[[ -1.9  -0.3  -1.3  -3.4  -0.3 -29.6   1.6   0.5   0.3]
 [ -2.3   2.5  -2.7   5.6   1.8  55.3  -0.5  -2.5   0.2]
 [ -0.6  -2.2  -0.6  -1.2   1.5  -8.7   2.2  -2.9  -1.8]
 [ -0.7  -0.1  -0.2  -4.1  -1.3 -36.0   0.6   2.3   1.0]
 [ -4.2   0.9  -3.7  -1.1   1.1  -8.0   2.4  -1.5   0.3]]
->
[[ -2.3   2.5  -2.7   5.6   1.8  55.3  -0.5  -2.5   0.2]
 [ -0.7  -0.1  -0.2  -4.1  -1.3 -36.0   0.6   2.3   1.0]]

[[ 47.9 -37.9   7.7  46.6  20.0 -45.8  43.2  45.3  -3.9  -1.0 -50.1 -53.2
  -33.1  41.1]
 [ 50.6 -28.3  50.7  54.1  58.4 -52.2  36.7  27.6  16.5   0.5 -53.8 -62.2
  -56.6 -21.3]
 [ 39.6 -50.3  44.4  40.8  46.5 -48.8  19.5   5.1  35.9  39.5 -48.5 -53.7
  -49.1  57.5]
 [ 33.3 -54.1  52.4  41.2  46.4 -44.8   4.3 -15.8  50.5  61.3 -35.4 -45.0
  -43.5  10.9]
 [-51.8  25.6 -54.3 -53.6 -50.7  40.5 -45.0 -53.9  42.8  28.0  55.5  53.3
   50.2  43.7]]
->
[[ 50.6 -28.3  50.7  54.1  58.4 -52.2  36.7  27.6  16.5   0.5 -53.8 -62.2
  -56.6 -21.3]
 [ 33.3 -54.1  52.4  41.2  46.4 -44.8   4.3 -15.8  50.5  61.3 -35.4 -45.0
  -43.5  10.9]]

[[ 40.8  -6.6 -53.9 -55.1 -60.4 -55.8  30.8 -56.4 -48.0 -16.0  45.2 -56.5
   48.2 -56.0  42.1]
 [-58.5 -50.0 -46.6 -52.5 -49.8 -39.8 -51.7 -43.1 -57.3 -54.1 -51.6 -32.0
  -51.3 -47.2 -19.2]
 [ -8.2 -52.9  39.4  -1.2  16.3  49.5  45.4  50.2 -55.7  50.6 -28.6  49.3
  -21.2 -34.0 -40.9]]
->
[[-58.5 -50.0 -46.6 -52.5 -49.8 -39.8 -51.7 -43.1 -57.3 -54.1 -51.6 -32.0
  -51.3 -47.2 -19.2]]

[[-32.4 -24.4 -57.9  49.3  56.2  54.8]
 [-33.3 -32.1 -15.2  25.6  53.6  52.9]
 [ 26.6  46.5  62.0 -38.0  -2.6  -4.5]]
->
[[-33.3 -32.1 -15.2  25.6  53.6  52.9]]

[[ -7.5 -29.4 -29.3  -8.0  14.4  21.9  33.0  25.6  -6.9 -27.0 -33.3 -18.2
    8.7  20.8]
 [-12.3 -45.4  -5.4  22.5  12.8 -20.6 -20.1  24.6  26.4 -22.1 -25.1 -15.1
   19.4  37.4]
 [ -8.5 -26.8 -25.9  -3.4  19.3  27.1  31.6  14.4 -17.7 -35.5 -23.5  -3.1
   29.2  36.2]
 [-13.8 -44.6 -20.8  14.0  33.9  20.4 -12.4 -24.3 -24.0   5.6  18.0  11.5
   -6.9 -14.0]
 [ -8.3 -26.9 -26.3  -4.2  18.6  26.3  32.0  16.6 -16.0 -34.9 -25.5  -5.5
   26.2  35.0]
 [ -4.9 -37.8 -38.4 -20.0   4.8   9.8  21.6  36.0  17.8   9.0 -24.6 -33.0
  -27.9 -29.5]]
->
[[-12.3 -45.4  -5.4  22.5  12.8 -20.6 -20.1  24.6  26.4 -22.1 -25.1 -15.1
   19.4  37.4]
 [-13.8 -44.6 -20.8  14.0  33.9  20.4 -12.4 -24.3 -24.0   5.6  18.0  11.5
   -6.9 -14.0]
 [ -4.9 -37.8 -38.4 -20.0   4.8   9.8  21.6  36.0  17.8   9.0 -24.6 -33.0
  -27.9 -29.5]]

[[ 20.8  -6.5   9.5 -16.6  -0.1   2.3  -1.7  -0.2 -18.4  -7.9   9.8 -10.5
  -21.0  31.1  25.7  11.3]
 [ 12.2 -15.7  24.8   6.0   0.5   2.4 -17.5  14.1 -38.8  15.9 -22.5  27.5
   -2.4  25.3 -30.2 -53.9]
 [ -8.8  -6.2  17.8  -2.3   8.0   4.2 -17.6  -1.1 -35.8 -10.5  -5.9  30.8
    4.5  31.4   2.4 -13.5]]
->
[[ 12.2 -15.7  24.8   6.0   0.5   2.4 -17.5  14.1 -38.8  15.9 -22.5  27.5
   -2.4  25.3 -30.2 -53.9]]

[[ 32.9 -35.1  21.7  -8.5  24.9  29.5  31.6 -26.6  13.4  13.3  14.0  -0.3]
 [ 13.1 -47.2  -7.8 -39.0  29.4  52.9  33.2 -34.9 -11.1  18.7 -18.5 -24.4]
 [ -8.0 -62.3 -14.3 -57.8  49.1  55.0  33.2 -49.1   6.1  -6.2  20.0 -17.2]
 [ 11.9 -35.2  -1.0  -7.6  13.3 -17.6  31.3  -2.9  -0.8  -4.1   9.5  -4.5]
 [ 25.5 -41.3  11.4 -26.0  31.2  54.4  31.2 -37.9   5.5  18.6   0.8 -11.2]
 [  7.7 -57.1  -7.9 -27.8  29.5  -2.1  43.1 -18.1  -0.2  -7.3  15.6 -11.1]]
->
[[ 13.1 -47.2  -7.8 -39.0  29.4  52.9  33.2 -34.9 -11.1  18.7 -18.5 -24.4]
 [ 11.9 -35.2  -1.0  -7.6  13.3 -17.6  31.3  -2.9  -0.8  -4.1   9.5  -4.5]
 [  7.7 -57.1  -7.9 -27.8  29.5  -2.1  43.1 -18.1  -0.2  -7.3  15.6 -11.1]]
